One hidden turn or mirror swaps the rows below in pairs. Which row is each named row swapped with?
The rows were stretched afterwards, more along some directions than others.
Kazoz: [-0.95  0.13  1.92  0.13  1.79  0.43 -0.14 -0.40  0.16 -0.38  1.16  2.74
  1.57 -0.15 -2.22  0.37 -0.07 -1.05]
fakid: [-1.74  0.85  0.84  0.04  1.31 -0.34  0.74 -1.26  1.02  1.24  1.59  3.48
  0.14  0.88 -1.66  0.08  0.73  0.26]
moboz: [-0.32  0.48  0.31  0.12  0.97 -0.70  0.74 -0.07  0.57  2.11 -0.17  2.57
  1.26  0.01 -0.21  0.33  1.66 -0.33]
kizi: [-1.13 -0.08  1.86  0.44  1.96  1.18  0.32 -0.57  0.11 -0.28  0.84  3.13
  1.73 -0.66 -1.91  0.22 -0.30 -0.86]
loba: [-1.03 -0.34  0.28  0.18  0.34  0.85  1.17 -0.39  0.76  0.52 -0.39  1.06
  0.44 -2.54 -0.62 -0.46  0.12 -0.04]
sidod: [-1.09 -0.55 -0.09  0.94  0.96  1.55  1.87 -0.81  1.14  0.92  0.74  1.43
 -1.32 -1.46 -0.85 -0.39 -0.14  0.98]
fur: [ 0.34  1.20  1.57  0.56  0.87  1.76  0.90  0.19  0.03 -0.46 -0.43  2.75
  0.57 -0.52 -0.54 -0.04 -0.93  0.67]
garug: [-0.85 -0.60 -0.27  1.19  1.05  1.17  1.79 -0.77  1.17  1.07  0.87  1.01
 -1.64 -1.22 -0.72 -0.45  0.01  0.80]
nite: [ 0.19  1.04  0.38  0.51  0.43 -0.93 -0.41 -0.43  1.06  0.12  0.17  2.94
  1.41  0.24  0.62  0.08  0.76  0.42]
Rofa: [-1.46 -0.40  0.02  0.85  0.13 -0.98 -0.44 -0.47  1.09  1.31  0.84  2.07
  0.21  1.14 -0.83  0.12  1.17  0.30]
ponup: [-1.07  0.36  2.17 -0.03  1.91  0.84  0.19 -0.88  0.24 -0.36  1.12  3.16
  1.68 -0.40 -1.70 -0.10  0.14 -0.94]
boge: [-0.82  0.58  0.98  0.51 -0.43 -0.55 -0.61 -1.03  1.52  0.90 -0.01  1.45
  0.28  0.24 -1.16 -0.21  1.14 -0.07]
dopul: [ 0.18  1.08  0.47  0.61  1.06 -0.53 -0.01 -0.81  1.31  0.06  0.29  3.47
  1.12 -0.15  0.77 -0.18  0.99  0.21]
Lalun: [-1.84  0.53  0.05  0.82  1.36  0.95  0.72 -1.58  0.75  0.18  1.03  1.11
  0.50 -0.90 -1.05 -0.37  0.37 -0.14]
Fipe: [-1.11  0.45  2.08  0.02  0.59  0.71  0.41 -0.57  1.00  1.01  0.53  2.92
  0.92  0.97 -2.84  0.41  0.08  1.04]
bifup: [ 0.29  1.23  1.10  0.60  0.86 -0.52 -0.16 -1.01  1.16  0.18  0.10  3.63
  1.39  0.43  0.44 -0.06  1.13 -0.13]
misu: [-1.38 -0.68 -0.31  1.40  1.28  1.52  1.49 -1.13  1.22  0.57  0.67  1.64
 -1.30 -1.23 -1.13 -0.27  0.00  1.11]
Feki: [-0.99 -0.43  0.78  0.30  1.65 -0.24  1.01 -0.57  0.68  1.01  0.83  2.21
 -0.56 -0.12 -1.40  0.63  0.42  0.95]
Buz: [-0.94  0.33  1.64 -0.21  1.55  0.18  0.23 -0.24  0.19 -0.08  1.53  2.60
  1.21 -0.07 -1.60  0.18  0.00 -1.20]
radav: [-1.29 -0.29 -0.26  0.63 -0.41 -1.34 -0.43 -0.07  1.03  0.95  0.64  1.41
  0.39  0.81 -0.47 -0.07  1.13  0.08]
tokep: [ 0.01  0.88  0.50  0.92  1.14  0.24  0.27 -1.49  1.34  0.33 -0.08  3.29
  1.19 -0.63  0.47 -0.35  1.01  0.02]
vila: [-1.06 -0.40  0.35  0.17  0.79  0.67  1.03 -0.60  0.90  0.47 -0.26  1.79
  0.51 -2.49 -0.42 -0.06  0.26  0.29]
Pasa: [-1.36  0.23 -0.31  1.41  2.53  0.66  0.12 -2.21  0.84  1.16  0.62  3.90
  0.73 -0.52 -1.61  0.26  0.09 -0.35]
gepi: [-1.76 -0.17 -0.06  0.92  1.50  0.24 -0.17 -1.20  0.74  0.92  0.57  1.67
  1.20  0.25 -2.26  0.88 -0.08  1.09]
milam: [-1.06  0.48  1.05  0.39 -0.18 -0.39 -0.58 -1.22  1.32  1.23 -0.04  1.89
  0.44  0.63 -1.43  0.03  1.33  0.05]
duzi: [-0.79 -0.25  0.40  0.47  1.46  0.01  0.99 -0.75  0.68  0.74  1.00  1.78
 -1.05 -0.11 -1.10  0.51  0.25  0.98]
likit: [-1.21  0.39 -0.28  1.12  2.58  0.14 -0.12 -2.17  1.00  0.98  1.04  3.66
  0.19 -0.31 -2.16  0.38 -0.02 -0.36]
mema: [-0.93  0.11  0.56  0.16  0.94 -0.11  0.54 -0.35  0.16  1.96 -0.42  2.75
  1.63  0.01 -0.29  0.47  1.76 -0.32]
geze: [-0.97 -0.12  0.18  0.02  1.06 -0.56  0.96 -0.18  0.16  2.17  0.00  2.58
  1.14 -0.05 -0.31  0.30  1.69 -0.31]
res: [-0.96  0.52  0.81  0.49 -0.29 -0.52 -0.49 -1.18  1.49  1.30 -0.28  1.74
  0.52  0.44 -1.23 -0.05  1.42  0.31]
fosu: [-1.14  0.65 -0.55  1.06  2.14  0.73  0.42 -2.11  1.00  0.83  0.98  2.66
  0.09 -0.93 -1.35 -0.12  0.05 -0.70]
rinuf: [-1.26 -0.38 -0.29  0.69 -0.22 -0.95 -0.35 -0.36  0.96  1.63  0.71  1.18
  0.44  0.70 -0.26 -0.06  1.20  0.04]
Kato: [-0.76  0.56  1.04  0.17 -0.76 -0.78 -0.68 -0.88  1.49  0.86  0.21  1.55
  0.22  0.76 -1.00 -0.07  1.25  0.34]
Kop: [ 0.12  1.14  1.46  0.72  1.20  1.67  0.37  0.04 -0.10 -0.64 -0.43  2.76
  0.71 -0.55 -0.45 -0.14 -0.98  0.11]
Vivev: [-0.91 -0.16  0.19  0.11  0.41  0.60  0.64 -0.31  0.79  0.33 -0.11  0.92
  0.49 -2.47 -0.54 -0.17 -0.21  0.17]
Rilut: [-1.46  0.47 -0.14  1.07  2.65  0.45 -0.13 -2.39  0.63  0.90  0.92  3.62
  0.48 -0.46 -1.65  0.05 -0.12 -0.46]
neb: [-0.06  0.68  1.80  0.55  1.36  1.18  0.31  0.06 -0.32 -0.26 -0.11  3.13
  0.74 -0.17 -0.86  0.18 -1.13 -0.09]
Ret: [-1.33  0.57  1.34  0.45  1.21  0.99  1.09 -1.09  1.27  1.54  0.64  3.52
  0.80  0.63 -2.65  0.56  0.46  1.43]
zet: [ 0.25  1.01  1.62  0.84  1.42  1.60  0.57 -0.34 -0.06 -0.67 -0.24  2.93
  0.25 -0.59 -0.73  0.03 -1.34  0.07]
sukos: [-1.40  0.45  1.64  0.07  0.90  0.55  0.46 -0.95  1.20  1.29  0.54  3.42
  1.14  1.13 -2.88  0.74  0.46  1.38]
kigag: [-0.80 -0.23  0.56  0.57  2.02 -0.26  1.14 -0.85  0.77  1.16  1.11  2.48
 -0.91 -0.05 -1.19  0.57  0.54  0.66]
lomo: [-1.13 -0.58  0.47  0.43  1.86 -0.23  0.94 -0.95  0.84  0.90  1.13  2.13
 -0.76 -0.42 -1.30  0.60  0.45  0.76]
gelum: [-1.13 -0.42 -0.28  1.10  1.22  1.61  2.10 -0.74  0.93  0.71  0.50  1.76
 -1.40 -1.18 -1.02 -0.32  0.02  1.07]
lik: [-0.99 -0.21 -0.05  0.75 -0.48 -1.13 -0.28 -0.28  1.29  1.59  0.84  1.16
 -0.25  0.82 -0.54 -0.26  1.02  0.02]
vizes: [-1.54 -0.22 -0.48  1.09  1.63 -0.17 -0.14 -1.55  0.98  1.32  0.78  1.74
  0.73  0.20 -1.87  0.66  0.16  0.99]
sar: [ 0.28  1.16  0.55  0.60  0.53 -0.61 -0.44 -0.64  1.06  0.13 -0.05  3.04
  1.40  0.50  0.42 -0.01  0.92  0.02]
bufe: [-1.75 -0.15 -0.07  0.97  1.09 -0.22 -0.47 -0.84  0.73  0.91  0.71  1.45
  1.41  0.24 -2.02  0.78 -0.10  0.82]
deva: [-1.02  0.13  0.01 -0.06  1.15 -0.99  0.33 -0.44  0.56  2.48  0.14  3.04
  1.46  0.30 -0.59  0.52  1.61  0.21]
toda: [ 0.33  0.94  1.49  0.57  1.27  1.54  0.82  0.10  0.09 -0.77 -0.16  2.83
  0.25 -0.62 -0.68  0.06 -1.20  0.43]
dep: [-0.67  0.40  0.49 -0.13  0.90 -0.44  0.78 -0.20  0.41  2.19  0.13  2.65
  1.41  0.18 -0.26  0.41  1.83 -0.17]
mar: [-0.99 -0.24  0.74  0.00  0.55  1.42  1.01 -0.15  0.54  0.34 -0.49  0.83
  1.12 -2.58 -0.86 -0.32 -0.04  0.27]
Zuzuf: [-0.38  0.10  0.55  0.14  0.49  0.62  0.98  0.11  0.77  0.42 -0.41  1.11
  0.54 -2.30 -0.56 -0.20 -0.14 -0.07]

Kato swaps with duzi
Kazoz swaps with likit
vizes swaps with Fipe
Feki swaps with res
lomo swaps with milam
kizi swaps with Pasa
Lalun swaps with fakid
tokep swaps with neb
mema swaps with vila
Vivev swaps with dep

